Each named turn below is shown by a few rows before and after it. Which turns, in which order, take the first row of each later pair to the second? The first pair is answered.
turn J_225:
[ -9  16  -2  19  12   1  12  14 -12   0   5  -9   6  -2   8 -20   3  17
 -12  12  -5  -4  25   0   5   7  18] -> [ -5  22  -5  19  15   2   9  10 -13   0   2  -7   4  -1   6 -10   3  16
 -15   5  -6  -3  23   4   4   5  17]
[ -3  15 -16   4   3  -6   7  22   5 -15  15   1   0   4  22 -21  -9  26
  -8  -3  -8 -10 -23   6   2   1   5] -> [ -4  16 -14  -1   8  -6   4  21   4 -12  13  -3   4  -1  27 -22  -8  24
 -13   1 -10  -9 -17   5   1   2   9]
[  5  23  -8  22   9  25 -17   9  23  -9   2   1  23  14  -7  -7  -1  -6
 -12  -3  37  15  -9  11  15 -13 -22] -> [  3  12  -7  25 -10  14 -12  20  25 -13  11   3  20  24  -8 -16  -2   3
  -2   5  34   8 -10   4  12  -9 -23]
[ -8   0  14  17 -13   4   7  17   8 -21   6  -7  17  10 -16  -9   3  -7
  -9 -18  15  -8  -3   9  16  19 -18] -> [ -9  -4  14  14 -17   3   6  16   9 -21   7  -8  21  -2  -6 -14   4  -6
  -8 -15   6 -10   3   6  16  21 -19]
turn J_583:
[ -4  -7  -8  -3   9  18  -4  15  -1   7 -10 -13   1  11 -11   8   2  -7
   9   3   3 -10 -11  -5  13  -9  -8] -> [ -1  -6  -6 -12  15  11  -3  11 -12   6 -11 -24  -1  -3   3   1   3  -9
   5  -3 -15  -3  -3  -4  11   1  -3]
[ 11  -7  16  -7  -5  -5  -1 -14 -11   2  -6  -6  -6 -12   3   5   6 -23
 -16  -2   2  14   8  -1   1   3 -20] -> [  3   4   4  10  -3  18 -11  -4  13  -2  -2   2   5   8  -3   2   4 -17
 -10  -2  19   5 -11   3   8  -9 -20]
[ 19  -4  22   2  -5 -23  18  -3 -12 -12   9  -1  -5   4 -10   0   0  -5
  -9  -2  14   8  -2   6   0 -11 -10] -> [  6  18  -5  13   7   7  -2  13  16 -18  15  -2  11  17   3 -14  -6   3
 -13  -1  17  -2 -13  10   7 -13 -13]
[ -4   5   1  22   1   9  -6  -5 -11  11 -13  -9   5 -10 -12  11  -8  -6
 -15 -15   4  -4   5  10  -9 -12   4] -> [ -6   5  -1  17   3  13 -10  -4 -11  10  -8 -12   6 -14  -3   4 -10  -7
 -13 -13  -1  -4   9   8  -7  -8   6]
turn J_607:
[ -4   4 -10  -6 -11 -35  15   7 -26 -12  22  -4   3   2   7  -9  -8  17
 -18   5  10  -7   1   9  17  -3  13] -> [  0   4  -1 -12   1 -12   2  -8 -27  -5   2 -13   1 -13  15  -5  -5 -20
 -32   1   0  22  13  12  22   4 -15]
[ -1 -13 -16  15 -15  11   7  -9  14 -13  -5   8 -21   4 -11   2 -15  18
   4  10   4  -5   7 -23   0   4  -1] -> [  6   2 -12  22  -3  15   6  -7  19 -19  -8   8 -18   7  -8   2 -15   4
  -8   4  16   7   7 -13   6  -5 -20]
[  2  -2  -9   6   3   3   8   6  -8   0  13   4   0   8 -11   1   2   8
   5  -3   2 -16 -10   1 -11  -3  14] -> [  7   5  -2   5  13  19  -4  -2  -7  -1   0   1   4   1  -7   1   5 -17
 -11  -7  -2   5   2   5  -6  -3  -8]
[ 18  -5   1  22   1   3 -14 -11  -4  -9   4   2  -2  14  -3  -4   8 -19
  -4  -7   4  19  -2   2  -5 -18  -3] -> [ 11 -24  -2  18 -19  -4  -8 -10 -10   2   5   3  -9   7  -3  -3   4  -7
  15  -1 -14   5   4  -8 -18  -7  17]
turn J_207:
[  8  -6  10  -1  -1 -12   9 -11 -10  -5  -2  -1  -4 -11  -9  12   2 -12
  -3  -6  10   3   4  -2  -1  -4  -3] -> [  6  -5   8  -2  -3 -10   9  -9 -12  -2  -2  -2  -3  -9  -9  11   4 -13
  -2  -3   5   3   6  -2  -2  -1  -3]
[  3   9   0 -11  21   1  -8 -17 -15   1 -20  -2   8 -11   3  23   1   4
  -4  -7   2  -4  10  17  -8 -18  25] -> [  8  15   8 -10  24  -7  -9 -15 -17  -8 -18  -5   7  -7   8  13   1   2
 -16 -12   3   2   8  20  -6 -20  18]
[ -9  21 -28   8   6  14 -15  21  12   3  12  20   6   7  -1  -1  -5  11
  15   3   5 -14 -10   3  -3   0  20] -> [ -4  36 -21   8  12   5  -9  27  14  -9  16  19   9   8   5  -3  -8   8
   2  -2  11  -8 -13   9   5  -2  11]
[  6   6  -4 -14  24   2   2  -7 -22  15 -15   0 -20  -4  -1  15  -2  13
   7  -2  -2 -18   7   3 -14   8  43] -> [ 15  19   1 -12  36  -7   5  -5 -20   0 -12   1 -14  -3   2  12   0  16
  -2  -7   7 -16   1  12  -4   4  38]
turn J_697:
[  8 -10   3  -9   4 -27   9   5   2  -6  -3 -12   5  -1   5 -12   0  -8
  11   2   0   6   3  12  -3  11  -4] -> [  4  -7   4 -13  12 -17   5  -3  -6   4 -11 -13  -1  -5   1  -3  -1 -10
   8   2  -5  10  10   6 -11  12   6]
[ -9  -6  -3  -6  -3  12  -7   4  11  -3   4  -3   8   4  14  -4  -5  -1
   3   1 -10  -2   0  -3  -3   6 -10] -> [-10 -12   3  -5 -13   6  -1   0   6  -1   3  -4   3   5   6  -6  -5  -3
   4   3  -4  -2   4  -5  -2   8 -16]
[ -8  -1 -15  10 -11   1  -2  13  12 -13  11   3  12   6   8 -21  -6  14
   4   5  -2 -16 -12  -6   7   2   0] -> [ -7 -29   1   5 -25  -8  10   0   2   6   5   5  -2   3  -7  -3  -1   4
  17   8  -2 -11  -3 -18   0   2   0]

Between the rows of a pair lie 2 to 3 turns.
[  6  -8   5 -14  16   1   6 -12 -18  19  -6   6 -17 -11 -12  22   3  -2
   3  -3  -2   1  10  -3 -11  -1  17] -> [ 10   0   2   7   8  -1   9   6  12  -9  11  17 -10  13 -14   0   3  -2
  -9  -5  29   3 -10   8   8 -14 -14]
J_583 J_207 J_697
[  0   9 -17  11   1   2  -4  23  23  -8   6  11  18  22   6 -11  -3  19
  -9   6  11  -5 -26  -9  11 -10  -8] -> [ 15   3  12  -9   3 -37  15  16  -4 -16   8   4   8   3  16 -11   3   8
 -20  -2  -1  12  -9  -8  10  -3 -13]
J_225 J_583 J_607
[-10  16 -34   9   5   4  -1   7  -1  -6  -1   1  -3   7   9 -12  -1   5
  -4  -6   5  -7 -10  11  -1 -14  18] -> [ -7  16 -26   7  10  14  -8   0  -1  -7 -12  -3   0   0  14 -10  -1 -12
 -10  -8   3   5  -4  12   0 -14   1]
J_607 J_607 J_607
[  4 -13   6   7  -2   7   6 -14  -6   5  -7   3 -13  17 -35  25   7   2
  19  -2  25 -14  -4   0  -5  -9  19] -> [ 12   4  14   7  13  10   3 -17  -4 -10  -8   1  -5  15 -27  18  10 -16
  -3 -12  30   3  -2  11   1 -13  -4]
J_607 J_207
[ -4  -5  -3   1  -5  14 -15  27  10 -17   2  15   4  16   1 -14  -1  16
  -7  10   3 -19 -17   1  11  -1  -2] -> [  3 -20   8  -4 -14  -9   1  26  -8 -13   8  15  -5  11  -6 -13   3  23
   2  10   2 -24 -11  -5   5   0   7]
J_607 J_583 J_607
[  0   0 -16  15 -25   3   3   5  -6   0   6   6   3  14 -24  -3  -1   8
  10  17  -4 -12 -11 -14   4  -2   3] -> [  7  16 -16  17 -14  -7   5   9  -4 -13  11   7   8  19 -20  -8  -1   8
   2  12   4  -6 -18  -3  11  -5  -2]
J_207 J_207
[ -3   9  -1  -6  -2 -15   3  24  -7  -7  12  -5  14   3  23  -4  -7   8
 -12  11 -16  11  12  -6  12  28  -7] -> [ -3 -14   2  13 -18   7  -6   8   4   3   2   7   3  20 -10  15  -2 -16
   1  16  11  12   8  -6  11  12 -30]
J_697 J_583 J_607
[ -4   0   5 -20   3 -26   3  -2 -19   0  -1 -25 -18 -24  17 -20   6  18
  12   3 -25  -4   3 -23  -7  24   9] -> [  1 -18  15 -13  -7 -37  15 -12 -23   5  -1 -18 -27 -16  -6  -7   7  12
  14   5  -9  -3   4 -25 -10  20   4]
J_583 J_583 J_583
[ -1   2  -1  18   0   1   2   3  11 -12   4   9   5  16 -15   1  -8  12
  -1   4  24 -17 -14   1  -6  -9  -3] -> [ -1 -22   7  13 -10   2   6  -7   6  -1  -4   3  -5   8 -19  12  -4  -7
   2   6  20  -5  -1  -9  -7  -3 -19]
J_697 J_607 J_225
